A single turn carries every row of the set below to another of its rows. Some are shown first; where does it send the rows asked next?
J_775: [ 0.65 -0.39  0.57 -3.96 -0.92  1.22  1.71  1.78 -0.81  2.29  0.68 -0.38
  0.41 -0.08 -1.72  1.57  1.37  0.52 -0.08 -1.17 -0.38]
J_702: [-0.20  0.30  0.27 -1.90 -1.40 -0.11  0.39  1.78 -1.95  0.76 -1.58  0.98
  1.03 -1.11 -2.90  2.23  1.52 -0.39 -0.05  0.47 -0.26]
J_430: [ 0.34  0.84  0.56 -3.25 -2.42 -2.13  0.98  2.04  1.86  2.36  2.06  1.51
  1.60 -0.31 -0.32  0.85  0.85 -0.38 -0.01  1.00  0.59]
J_317: [ 0.76  2.41  0.20 -2.47 -1.84 -0.93  1.51  3.09  0.38 -3.79  1.04  0.96
  0.42 -1.93 -0.89  0.86  0.54 -0.01 -0.58 -0.96  0.12]
J_712: [ 1.46 -1.44  0.13 -1.40  0.50 -0.37 -0.51  1.10 -0.72  0.29  0.20 -0.80
  1.15  0.84 -1.56  1.35 -0.25 -0.34  0.92  0.86  1.33]
J_541: [ 0.84  1.76 -0.10 -2.13 -1.25 -0.52  1.43  0.00  0.37  1.85  0.73  1.59
  0.78 -0.71 -1.78  0.86 -0.17 -1.12 -0.12 -3.27 -0.30]
J_740: [ 0.10  3.41 -0.03 -3.07 -0.10  0.33  1.63  0.20  0.43  0.35  0.20  2.67
  0.77 -0.13 -0.93  1.55  0.93  0.36 -0.59  0.35 -0.71]
J_343: [ 0.32  0.62  0.58 -2.87 -0.05 -1.53  1.36  2.01  1.48  2.92  2.01  1.46
  1.09  0.21 -0.12  0.68 -0.01 -0.53  0.66  0.44  0.83]
J_193: [ 0.61 -0.57  0.37 -1.76 -0.32 -0.96  2.19  2.09 -0.53 -1.37  0.19  0.19
  0.54 -1.05 -0.91  1.24 -1.64 -0.36  0.49 -3.78  0.15]
J_791: [ 1.23 -1.28  0.97 -3.72 -2.46 -0.67  2.05  2.30  0.31 -1.87  0.64  0.48
  0.99 -0.22 -0.91  1.36 -0.30  0.02 -0.11 -3.81  0.43]
J_299: [ 0.71  3.92  0.27 -3.38 -0.52 -1.43  1.40  1.85  1.19 -2.23  0.63 -0.64
  1.72 -0.71 -1.63  1.58  0.19 -0.64 -0.18  0.99  1.19]
J_619: [ 0.52  1.93 -0.01 -2.93  0.31 -0.83  2.40  3.14  0.61 -3.08  1.57  0.44
 -0.20 -1.13 -0.55  0.35 -0.14  0.01 -0.39 -1.78  0.13]
J_633: [ 2.45 -1.31 -0.01 -2.02 -1.24  0.26  1.07 -0.33  0.01  0.26  0.66  1.27
  1.07 -0.32 -2.03  0.79 -0.28 -0.73  0.62  2.64 -0.01]
J_85: [-0.54  0.89  0.24 -2.10  0.25 -2.82  1.20  2.09  1.19  1.92  0.58  1.78
  1.40 -0.28 -1.02  1.04  0.14 -1.31  0.47  1.36  0.90]
J_42: [ 1.05 -1.90 -0.06 -2.88 -1.04 -1.22  0.86  0.78  0.90  0.32  0.99 -2.58
  1.02  0.62 -1.20  1.18 -0.06  0.10 -0.15  0.73  0.79]
J_787: [ 0.56 -1.50 -0.51 -2.75 -1.23  0.25  1.74  0.82 -0.31  1.37  1.49  1.04
  0.38 -1.90 -0.29  0.72 -0.72 -0.57 -0.62  2.07 -0.52]
J_806: [ 0.43 -1.27 -0.54 -2.23 -1.20 -0.24  1.33  0.89 -0.62  0.99  0.74  1.42
  0.47 -2.37 -0.63  0.92 -0.62 -0.89 -0.59  2.55 -0.55]
J_491: [-0.99 -0.50  0.04 -2.95  0.67 -0.60  2.11  1.54 -0.87  1.49 -1.02 -0.72
  0.37 -0.60 -2.59  1.79  0.77 -0.39 -0.11 -0.42 -0.48]
J_113: [ 1.51 -1.81 -0.16 -2.67 -0.83 -0.90  1.92 -0.59  0.98  0.03  0.44  0.43
  0.98 -0.22 -2.20  0.59 -0.25 -0.87  0.26  2.76 -0.23]
J_844: [ 0.64 -2.26  0.07 -4.24 -1.52 -0.15  1.27  1.27  0.08  0.32  0.39  2.23
  0.90 -0.64 -0.91  1.21  0.63 -0.78 -0.54  2.39  0.22]
J_175: [ 1.57  3.98  0.60 -3.25  0.71 -0.03  0.90  1.94  0.39 -1.59  0.95  0.19
  1.69  0.10 -1.28  1.59  0.02 -0.41  0.54  0.45  1.73]
J_635: [ 0.16 -0.90  0.50 -2.14 -1.33 -1.90  1.38  2.24 -0.55 -2.72 -1.28  1.50
  1.18 -0.76 -1.80  1.87 -0.34 -0.93  0.11 -2.69  0.67]
J_398: [-0.18  0.86 -0.06 -3.41 -0.80 -2.15  1.88  0.30  1.29  0.49 -0.96  2.13
  1.13  0.38 -2.78  1.33  0.82 -1.58 -0.42 -2.57  0.14]
J_357: [ 0.58  2.00  0.18 -2.41  0.20 -0.81  1.48  3.39 -0.05 -3.86  0.44  1.78
  0.22 -0.85 -1.17  0.92  0.61 -0.32 -0.10 -1.21  0.62]
J_241: [-0.67  3.17 -0.18 -3.81 -0.50 -0.45  2.30  0.07  1.46  0.05  0.23  1.90
  0.73 -0.21 -1.06  1.38  1.08  0.36 -1.13  0.43 -0.93]
J_950: [ 1.40  1.94  0.60 -3.56 -1.25 -0.01  1.69  3.48  0.56 -3.23  1.83  1.30
  0.20 -0.64 -0.40  0.59  0.92  0.39 -0.36 -1.76  0.58]
J_529: [-0.56  3.29 -0.16 -3.67 -0.74 -0.56  2.13  0.10  1.27 -0.07 -0.04  1.97
  0.77 -0.25 -1.17  1.60  1.08  0.25 -1.17  0.55 -0.89]
J_837: [ 1.74 -1.73 -0.01 -3.00 -1.70 -0.67  1.93 -0.49  1.06  0.10  0.70  0.23
  1.05 -0.27 -2.04  0.56  0.03 -0.62  0.14  2.69 -0.32]
J_225: [ 0.68  2.24 -0.12 -1.25 -2.11 -0.95  0.98 -0.01 -0.08  1.30 -0.06  2.21
  1.28 -1.23 -2.23  1.15  0.18 -1.42 -0.34 -2.50 -0.23]
J_258: [ 0.15  1.20  0.50 -1.68 -1.99 -2.36  0.08  2.15  0.85  1.69  0.91  2.60
  1.82 -0.74 -0.99  1.29  0.66 -0.85  0.39  1.63  0.87]
J_383: [ 1.94 -2.14 -0.51 -4.11 -2.45 -1.84  2.18  2.24  1.22 -2.16  2.05  0.66
  0.99 -0.61 -0.54  2.15 -0.59  0.05 -0.41 -1.06  0.83]
J_384: [ 2.13 -1.26 -0.71 -1.84  0.25 -0.75  1.87  2.12 -0.44 -1.20  2.07  1.07
  0.39 -0.86 -0.30  1.83 -2.17 -0.18  0.60 -1.57  1.01]
J_789: [ 0.55 -1.40 -0.20 -1.74 -1.73 -2.07 -0.16  0.82  0.27 -0.59 -0.30 -1.60
  1.63 -0.17 -2.18  1.62  0.43 -0.48 -0.11  1.84  0.86]
J_895: [ 1.08  0.45  0.64 -2.97 -1.54 -0.76  1.20  2.58  0.45 -3.63  0.70 -0.07
  0.53 -0.51 -0.86  1.79 -0.25 -0.74 -0.14 -3.28  1.28]
J_552: [ 2.57 -0.63 -0.52 -1.24 -2.83 -1.07  0.68  2.12 -0.86 -2.23  1.48  1.93
  1.22 -1.92 -0.74  2.57 -1.21 -0.22  0.17 -0.47  0.89]
J_479: [ 0.13  3.48  0.02 -3.25 -0.51  0.43  1.67  0.20  0.54  0.35  0.33  2.66
  0.97  0.00 -0.88  1.38  1.04  0.50 -0.64  0.24 -0.72]
J_804: [ 0.01 -0.08  0.22 -3.62 -3.58 -0.20  1.24  1.67 -0.48  1.22 -0.18 -0.42
  1.19 -1.17 -2.52  1.96  2.05  0.35 -0.90  0.07 -0.73]
J_658: [ 1.09  0.87  0.25 -2.07 -0.92 -0.74  1.20  2.39 -0.03 -3.32  0.70 -0.28
  0.27 -0.99 -0.74  1.63 -0.88 -0.87  0.06 -3.25  1.18]
J_336: [ 0.54  0.89  0.32 -3.99 -2.44 -1.71  1.70  0.16  1.63  0.63 -0.15  2.06
  1.45  0.23 -2.38  1.37  1.20 -1.21 -0.84 -2.62 -0.05]
J_508: [ 1.24  1.06  0.41 -2.13 -1.99 -0.67  0.95  2.50 -0.10 -3.50  0.82 -0.08
  0.60 -1.26 -0.73  1.73 -0.61 -0.80 -0.17 -3.00  1.22]
J_836: [ 2.39 -1.14  0.30 -2.11 -2.53  0.03 -0.96  1.06 -0.38  0.20  0.94 -0.67
  1.69  0.53 -1.34  1.43  0.46  0.24  0.36  0.93  1.32]
J_455: [ 0.87  3.67  0.31 -4.09 -0.26 -1.02  1.89  1.80  1.59 -1.62  1.32 -1.09
  1.53 -0.21 -0.99  1.45  0.01 -0.27 -0.24  0.39  1.22]
J_818: [ 0.65 -1.92 -0.75 -2.34 -0.45 -3.02  1.98  2.27  0.26 -2.95  0.22  1.32
  0.91 -0.89 -1.61  2.56 -1.08 -1.00 -0.11 -0.28  1.08]
J_117: [ 2.39 -1.55 -0.01 -2.37 -0.88  0.38  1.40 -0.39  0.30  0.67  1.01  0.88
  0.87 -0.09 -1.79  0.71 -0.49 -0.51  0.74  2.29 -0.02]
J_368: [ 1.07 -0.24  0.63 -1.62 -3.51 -1.06  1.07  2.11 -0.73 -2.02  0.13  0.88
  1.45 -1.87 -1.15  1.59 -0.68 -0.17 -0.06 -2.93  0.19]
J_512: [ 0.33 -2.34 -0.06 -3.87 -0.29 -0.28  1.57  1.38  0.04  0.59  0.37  2.20
  0.58 -0.49 -0.99  1.20  0.40 -0.92 -0.39  2.25  0.26]
J_304: [ 1.94  3.95  0.76 -3.37 -0.78  0.03  0.62  2.08  0.57 -1.67  1.29  0.29
  1.80 -0.21 -1.18  1.55  0.40 -0.19  0.35  0.47  1.62]
J_834: [ 0.87  0.52  0.47 -2.57 -1.27 -1.13  0.99  2.52  0.20 -3.92  0.12  0.23
  0.55 -0.67 -1.21  1.91 -0.18 -0.93 -0.08 -2.93  1.47]

J_791 goes to J_193
J_702 goes to J_804
Now find these:
J_430 goes to J_343
J_552 goes to J_383
J_895 goes to J_658
J_619 goes to J_357
J_336 goes to J_541
J_175 goes to J_299
J_633 goes to J_837
J_836 goes to J_42
J_787 goes to J_512

